Read these off the grid that follows. Rows and columns are numbered from 0.
1) The bottom entry of the column that holds the smallest entry?
2) The largest entry?
3) The entry at row 0, column 0?
4) The entry just right of 9.9?
5) The entry at row 2, column 0?
6) The top-right entry?
7) The smallest entry?
8) The entry in row 0 and column 1?
-12.9,-9.4,18.9,-73.0,-7.1,-66.4,-1.1,5.1
9.9,-9.4,18.9,-56.8,-59.4,-36.2,-33.9,36.3
32.8,-0.2,-42.4,-56.8,-17.6,-21.2,-1.1,57.1
1) -56.8
2) 57.1
3) -12.9
4) -9.4
5) 32.8
6) 5.1
7) -73.0
8) -9.4

-27.1  -11.1   -0.9  -15.2   12.4   16.5   -1.6
-15.7  -18.1    7.4   -6.5   -5.5   20.9   12.9
 22.3   12.4    9.6  -32.3   35.6  -39.2   56.4
The bottom-right entry: 56.4
The largest entry in the first column: 22.3
Which number is the first entry on the diagonal from the top-right corner?
A: -1.6
The entry just left of the centre entry: 7.4
Which number is the entry directly above the centre entry?
A: -15.2
Which number is the first entry on the main diagonal?
A: -27.1
The entry directly below -11.1 is -18.1
Which number is the entry directly above the largest entry?
A: 12.9
Which number is the smallest entry in the last row?
A: -39.2
The entry just left of the smallest entry -> 35.6
The entry directly above -39.2: 20.9
The entry just left of -32.3 -> 9.6
The second smallest entry: -32.3
The top entry of the column that holds the smallest entry is 16.5

[[ -8.5 -33.3 -25.3  28.5 -35.0 -32.9   0.6  16.0  -4.0  -7.5  15.1  -4.5
   16.6]
 [  0.8  40.7  27.3  -5.5  41.0  15.1  12.2 -26.2  -3.2  17.4 -22.1  -5.5
    2.3]
 [ 17.8  22.3  17.4  -2.2  52.1   7.1  13.3 -18.0  -1.7  15.4  -4.9 -18.0
   22.9]
 [ -2.7  30.8  22.3   6.8  37.6  -8.8  11.3 -31.9  -5.5  25.2 -28.8 -10.2
   15.6]
 [-34.3  24.0  19.0   3.6 -12.9 -12.7  -7.7 -26.7  -2.6  21.3 -41.8  18.0
  -16.8]
 [ 37.1 -20.3   3.7 -53.3  16.6  31.4 -31.6  11.6  25.6 -12.9  15.7   6.4
  -17.7]
 [-15.6  22.8  17.8  24.4  17.3 -30.3  14.4 -33.6 -11.4  23.8 -31.2 -11.6
   27.0]
 [ 28.5  -0.8  17.9 -46.4  25.1  27.9 -29.6  -5.9  18.0  -0.3  -4.9   7.6
  -13.0]
 [  2.0 -32.5 -20.1  25.5 -24.3 -42.7  -1.2   9.0  -3.3  -2.0  13.0 -11.2
   30.6]
 [-18.6  -8.4 -10.3  44.5 -18.5 -48.6  12.4  -7.1 -12.2  11.6  -6.5 -11.4
   29.5]
 [-31.8   6.2 -16.1  40.1 -26.7 -12.4  26.7   8.2 -21.2  -3.5   4.6  -1.1
    4.1]
 [ -2.5  24.4  28.7 -16.1  24.5   3.1  -8.8 -31.6   5.3  23.7 -29.5   5.4
   -5.2]
 [-37.8  21.5  -6.9  42.0 -14.0 -14.1  44.2  -3.9 -26.6   7.1  -4.5  -6.2
   10.7]
 [-33.8  26.6  10.5  39.0  -2.3 -34.3  22.5 -32.1 -19.1  26.7 -33.0  -5.9
   18.0]
 [ 13.9  -1.7   2.4  15.7  24.5 -24.4  10.5 -12.5  -3.0  13.9   1.7 -23.4
   39.8]
 [ 40.4   2.3   1.7 -41.6  28.3  56.3  -4.8  16.3  11.2 -19.4  27.0  -0.2
  -16.7]]
The 3rd smallest entry: -46.4
The first entry in reading order: -8.5
Which number is the entry just left of -46.4?
A: 17.9
The entry just left of the largest entry -> 28.3
Which number is the minimum?
A: -53.3
Which number is the second smallest entry?
A: -48.6
The fifth entry in reading order is -35.0
The largest entry is 56.3
The entry just left of the smallest entry -> 3.7
The 3rd largest entry: 44.5
The entry just right of the largest entry -> -4.8
Which number is the entry just left of 15.6?
A: -10.2
Which number is the entry just right of 16.3?
A: 11.2

M =
[[  5.4 -12.5   7.8  21.3  -8.6  25.4]
 [ 27.1  22.9  29.4   7.6   4.5  21.5]
 [-41.4 -21.1  -7.8  45.3  -9.8  43.7]
 [-14.0  -0.2 -32.0 -13.4   2.1 -50.7]
 [ -1.8  13.1  11.0 -15.8  -2.4 -20.1]
 [-56.9 -13.0 -16.7  45.1  16.3   9.9]
 [ 30.8   3.0 -10.7 -29.0  -9.8 -39.5]
 [ -4.2  32.9  35.4   1.5  23.4   9.1]
 [-36.9   9.3   9.5  37.2 -11.3  15.9]
 [ 28.7  10.8   7.3 -22.9   0.3  -1.3]
 [ -5.9  14.4   2.0 -19.7 -22.1 -29.9]
 [-27.5  29.9  23.9   7.9  -3.6  -1.6]
 [-24.1   4.6  -2.4  31.0 -24.9  -0.7]
 [-25.5  15.7 -19.1   7.6  -9.6 -32.1]
 [ 14.7  27.0  10.9   0.0  12.7 -10.3]]
The entry directly above -13.4?
A: 45.3
The largest entry in the last column: 43.7
The 4th entry from the end, reading row by row: 10.9
The entry directly above the smallest entry?
A: -1.8
The last entry in the row that holds the smallest entry?
A: 9.9
The 1st entry in reading order?
A: 5.4
The first entry of the largest entry's row: -41.4
The entry just left of -50.7?
A: 2.1
The entry just left of 11.0?
A: 13.1
The smallest entry in the last row is -10.3
The entry in the bottom-left corner is 14.7
The largest entry in the last row: 27.0
The entry directly below the smallest entry?
A: 30.8
The second largest entry -> 45.1
The entry just right of the largest entry: -9.8
The first entry in the row that holds the smallest entry?
A: -56.9
The 2nd entry on the main diagonal: 22.9
The entry directly above the largest entry: 7.6
The entry directly below 10.8 is 14.4
The third entry on the main diagonal?
A: -7.8
The fourth entry, reading row by row?
A: 21.3
The entry directly above -9.6 -> -24.9
The entry just left of 35.4 -> 32.9
The entry directly above -5.9?
A: 28.7
The first entry on the diagonal from the top-right corner?
A: 25.4
The 3rd entry from the end, reading row by row is 0.0
The entry directly below -0.7?
A: -32.1
The 5th entry, reading row by row?
A: -8.6
The second entry on the diagonal from the top-right corner -> 4.5
The entry directly below 9.9 -> -39.5

[[ -0.8  22.2  -9.9  -6.2  28.7  16.6  -5.3  12.8  -3.3   0.0  21.8   8.4
   36.5]
 [-22.0   8.7 -30.2   0.1  36.8  13.5   2.7   9.7  -3.0  13.5  19.7   6.2
   24.7]
 [ 11.8  -9.4  19.7   1.9 -32.8 -12.9  -0.1  -9.4   2.0  -9.3 -18.9  -5.5
  -24.1]
 [-12.0  27.1 -17.1  -2.1  23.0  18.9  -8.4  14.2 -12.3  -6.3  23.7  12.1
   41.4]
 [  7.0 -17.9  21.2   7.0 -53.8 -20.0  -1.4 -15.3  -2.8 -15.8 -28.9  -7.3
  -40.5]
 [-17.7 -12.5 -19.5   4.7  16.2  -1.0  10.5  -1.6   5.5  17.5   1.3  -2.0
   -8.3]
 [ 15.3 -28.2  21.8   2.0 -25.4 -20.2   8.4 -15.1  13.3   5.5 -25.4 -13.0
  -43.6]
 [ 16.2 -15.9  27.2   3.0 -33.9 -16.2   2.5 -12.0   5.8  -6.1 -22.4  -8.0
  -32.2]
 [ 17.9  15.5  19.5  -5.1  -5.4   4.7  -9.1   4.3  -3.6 -13.7   4.2   3.4
   15.7]
 [-27.0  -1.4 -29.8   5.5   9.5   4.0   2.9   1.9  -6.7   6.3   6.0   3.7
    2.7]
 [-10.5  -6.4  -3.1   6.4 -39.1 -10.3  -2.5  -8.1  -8.1 -15.0 -16.6  -1.3
  -20.6]]
The entry just left of the largest entry -> 12.1
Read off the entry just left of the centre entry.
-1.0
The entry just right of -12.9: -0.1
The entry just right of -6.4 -> -3.1
Read off the entry just right of 5.8.
-6.1
Read off the entry just right of -17.7.
-12.5
The entry just left of 24.7 is 6.2
Read off the minimum.
-53.8
Read off the entry just left of 0.0.
-3.3

W = [  6.352  13.001  -4.568 -15.865   1.107]
The 3rd entry from the left -> -4.568
The entry just left of 1.107?
A: -15.865
The first entry is 6.352
The fourth entry from the end -> 13.001
